Each path below is one point turned by a fixed rotation once a step. After each direction that follows a path, write how fast that rotation turns it, in degrees each step (0 if it stays still).
Each turn is a multiple of 5 degrees from 10 to 175, or 0.
Each row of a path follows its step; steps can be skipped.
Rotation 1:
step 2: [-43,-23,-5,4,-12,-48,-4,-3,21,17,-3,-10,-7,-1,33,11,-16,19,-10,-3,22,28,12,14,28,-34,52,-16,-11,5,-33,0,-12,31,-8,-10,-23,6,-32,-26,-28,-2,-5,-23,-15,-45,5,12,-30,-6,30]
step 3: [-22,-9,-18,-14,10,25,-2,3,-32,7,-37,8,-19,-4,-31,19,12,-18,23,-24,6,25,-7,12,31,24,-3,24,-2,57,-7,-13,59,-20,-40,-33,13,-18,8,10,4,7,2,-12,-22,-40,-12,-6,7,-9,29]
step 5: [39,1,26,-13,-19,12,15,17,-6,-5,10,8,4,-8,12,-10,13,24,15,48,-2,36,56,6,-42,-58,6,-29,-16,2,-23,14,12,8,-1,13,-6,0,-19,-28,-2,30,1,16,-3,-10,-8,-3,-46,26,7]
step 8: [4,-29,7,10,-35,15,9,2,12,-16,27,9,-12,6,42,8,1,-31,-62,30,-19,21,38,9,0,9,19,29,10,1,25,-16,14,16,-1,-8,-9,24,-23,-28,34,-16,10,-15,21,12,-32,23,-22,24,28]
step 12: [1,-5,-12,-14,7,45,-5,16,-9,-18,-4,16,2,5,-29,-14,0,13,-26,53,-34,-18,31,2,-9,-24,-13,-25,-44,-19,-50,-7,24,-5,1,8,29,-49,7,-18,14,-24,-15,27,-13,-18,27,-5,24,-4,-5]
step 13: [-7,1,-11,-7,11,39,-38,5,30,-7,25,-6,20,2,-29,24,-49,7,48,27,26,9,1,-4,-30,-2,23,-19,-12,-5,12,14,-26,18,16,32,-20,-28,15,-13,-8,41,21,-1,1,11,-24,-35,-22,22,22]
step 16: [-31,-28,20,-24,-7,18,-4,-15,47,-5,-27,-3,8,28,4,2,-21,-5,18,42,8,18,3,-7,-11,-1,20,33,-13,15,32,17,14,-18,-28,-5,19,11,-43,40,41,8,-1,-7,32,23,-6,-26,8,5,38]
step 23: [-23,-17,-28,-4,22,14,23,14,-9,36,-32,-15,19,-19,-20,10,9,-23,16,-17,-6,2,-17,-21,-16,-17,-43,53,29,-5,-5,-5,47,-28,-18,10,-1,-13,-26,25,25,-11,7,-7,28,3,34,-20,25,27,21]
step 27: [-45,-23,7,43,5,-8,18,-9,55,8,13,33,22,19,12,7,7,-10,2,-13,-8,14,-18,4,7,0,38,-8,39,-12,-7,-11,-6,-17,58,-24,36,-3,16,-32,1,1,30,10,26,-4,-9,19,22,-21,1]
step 28: [-30,-9,8,-1,-2,-8,10,12,-26,-14,36,-18,-7,-15,37,26,-4,-3,-12,17,-52,-18,0,37,-25,2,49,24,-25,37,-25,-19,20,0,0,-39,15,-16,5,-4,15,-13,-13,-14,-26,-4,-1,21,-42,27,6]
Directions:
[0,1,11,-9,6,0,5,3,-2,8,-10,-7,4,-5,5,-11,8,6,3,2,2,2,-3,-8,3,4,1,11,-9,8,-6,-6,7,-9,-3,5,-4,8,-7,8,-11,-6,0,9,2,-1,-6,-1,1,0,9] : 55
[6,1,10,1,2,1,-5,7,6,6,-3,-7,-5,-3,0,8,8,2,-1,-6,-9,11,10,-5,-3,-4,2,-5,5,2,22,-1,-6,-6,-3,4,3,4,-5,3,7,-6,4,6,4,4,7,-8,1,3,-7] : 40
[-4,-7,-2,-9,7,10,2,2,0,-3,12,0,3,0,6,1,0,0,2,3,0,-3,9,-6,10,-1,-2,11,7,6,3,-7,4,4,7,-14,6,10,8,2,7,1,-5,3,2,-6,14,-1,9,-6,2] : 90
[-3,15,5,12,-1,9,6,-6,8,-11,4,-13,7,-2,0,-4,-5,-8,4,11,-3,4,4,-4,2,-4,-6,-3,-2,4,2,-6,-3,4,-7,0,-8,3,-1,-3,-7,3,-9,1,-8,8,4,-4,-9,-7,-2] : 90
[4,9,-8,6,-2,7,9,-9,0,-4,-5,0,-9,9,5,2,6,-1,-9,-7,-3,-2,-3,-1,0,-2,-4,1,-1,2,-3,-6,10,5,2,3,6,-4,-6,-8,2,4,9,9,14,11,4,-5,7,-5,11] : 95
[-6,-7,-1,0,-1,-8,9,9,5,-12,7,-3,-5,-2,-1,-2,5,2,-6,-2,4,-5,0,1,-4,2,-7,-13,-8,-1,-1,-17,-2,-3,-6,4,5,7,4,3,3,5,-1,-2,15,-11,-1,0,-11,3,-2] : 110
[-3,5,8,-18,-6,6,-1,1,3,-3,-12,6,10,10,-2,-3,9,-5,1,4,-3,-1,-7,0,-8,8,-2,-7,1,1,4,5,8,10,-5,-7,6,5,0,-7,0,-2,8,-4,0,-3,6,5,-7,-6,-7] : 170
Rotation 2:
step 0: [1,5,-1,-25,-14,-10,17,-2,-20,-5,-18,-1,-14,-19,-28,-43,-1,-5,-2,-12,18,2,-15,-9,-38,-1,16,9,7,18,31,-13,-11,15,-38,59,0,-17,-1,-28,17,0,40,1,-28,8,-35,-2,21,-21,-23]
step 2: [-30,-4,-21,-21,-3,-3,6,14,1,21,-36,10,7,15,-8,42,32,-3,-12,3,-10,-6,-24,-19,6,-18,-13,-1,-25,6,9,32,-30,-7,40,9,-38,16,-16,-4,3,6,53,-14,-31,22,-12,-25,-2,-21,0]
step 6: [3,17,2,-22,3,-19,19,-8,-11,36,29,11,1,15,-15,-9,14,-10,-3,-26,0,33,5,-5,-49,29,-39,9,-23,-5,-2,-8,-15,26,-25,28,-42,-32,-36,0,17,0,-8,7,6,-25,-19,7,29,-8,3]
step 8: [26,-11,1,-16,-1,20,24,-8,15,20,-12,6,0,16,-7,-22,-10,-3,-13,23,-19,-16,-6,-12,-4,15,7,25,-22,6,-18,12,-31,25,25,-13,5,-42,-4,-2,5,4,31,-12,-23,40,5,-47,29,-53,-16]
step 9: [-4,15,-5,-19,-4,-14,-23,11,9,21,-8,38,-2,-20,-32,-2,13,-30,28,26,-1,20,45,-25,-12,11,-58,28,3,6,12,14,17,-4,-6,23,-13,-18,-19,-7,-5,2,-1,15,10,0,-5,-25,14,30,-40]
step 14: [-12,-20,-36,-10,-14,15,25,-24,9,20,-9,8,5,-31,11,-5,-21,26,-12,15,30,5,12,-22,-31,-2,-15,9,-7,-14,-3,16,3,39,-33,4,10,-43,-3,-14,-11,0,-49,-22,-23,25,1,-7,17,-36,-19]
step 21: [-8,-1,-29,-15,-11,33,-32,-19,-10,-11,-33,31,-3,-24,13,35,18,20,-19,18,-27,-5,23,11,34,-22,-1,-39,7,28,-8,10,-13,-22,9,-17,-2,-11,17,16,1,33,-4,-39,-25,19,-9,-3,11,-6,17]
step 24: [20,2,-41,20,-11,35,26,-2,14,16,10,31,-14,-5,6,39,-10,17,-31,-32,-47,-11,-9,6,11,-13,21,-8,-10,-15,-1,-4,-38,2,-6,-21,6,-8,14,22,-17,26,-16,-15,-19,-5,34,27,-12,-23,-9]
step 25: [35,-4,-41,-6,-3,-36,-5,-29,2,-16,-1,33,-12,10,-16,0,27,4,-17,7,8,-7,2,-17,-13,-1,-10,-6,-20,10,21,-47,1,14,-6,-15,-44,-25,-13,-48,10,2,18,5,23,20,-20,23,3,-28,-17]
step 29: [5,-6,-5,6,24,19,-1,-9,-22,-8,3,13,3,4,1,19,-3,-8,28,-14,-47,20,5,16,21,-34,-6,-12,-11,49,-3,-2,-23,-17,-5,41,-32,-3,-30,-11,-12,19,32,-22,17,-51,6,12,-10,20,11]
Directions:
[-8,-3,-5,-7,-4,1,11,-4,-10,-2,0,2,10,7,-4,6,-1,1,-2,3,2,0,6,-5,-5,0,2,-7,1,4,-6,-1,-1,-4,9,2,11,-5,0,-9,8,-6,9,-1,3,-18,-7,1,6,-14,4] : 175
[7,-11,-4,9,11,8,0,-5,-3,0,-8,-1,-3,-1,9,-4,-4,5,1,1,2,3,-2,-1,1,6,10,6,3,18,-3,0,6,2,-1,2,5,-2,-10,2,10,-5,7,10,7,3,-2,-10,-8,1,-4] : 100
[5,-5,7,5,5,-11,3,2,0,4,0,5,8,-3,4,-6,-1,-6,-8,-3,-2,-1,-6,7,0,-3,-13,-3,6,-1,-4,-9,-8,-1,6,-2,-9,-4,-7,10,-7,-11,7,-3,17,-1,7,-3,3,-6,2] : 155
[-7,-2,1,0,3,-5,5,8,0,-4,-15,2,-3,11,5,-5,-2,-8,1,2,-11,0,3,-7,-12,0,12,2,1,-13,-1,-3,-7,6,0,13,-9,4,2,2,7,-3,3,-2,0,-1,-1,-7,0,10,5] : 10
[-4,-10,1,0,4,1,3,4,2,0,0,-4,10,5,0,-8,3,2,-2,10,2,-3,2,0,-2,12,-3,-3,4,13,7,13,2,-9,-9,4,-12,-4,13,3,-7,5,-3,-10,-4,3,-4,-9,4,-7,6] : 55
[-4,3,-2,5,0,-11,6,-10,-1,5,6,-2,1,14,5,4,-1,13,-12,-1,-1,-3,4,-9,1,6,4,5,-5,-1,-1,-5,-5,3,-11,-6,0,-5,0,13,6,3,-13,0,7,0,-1,8,4,0,-7] : 40
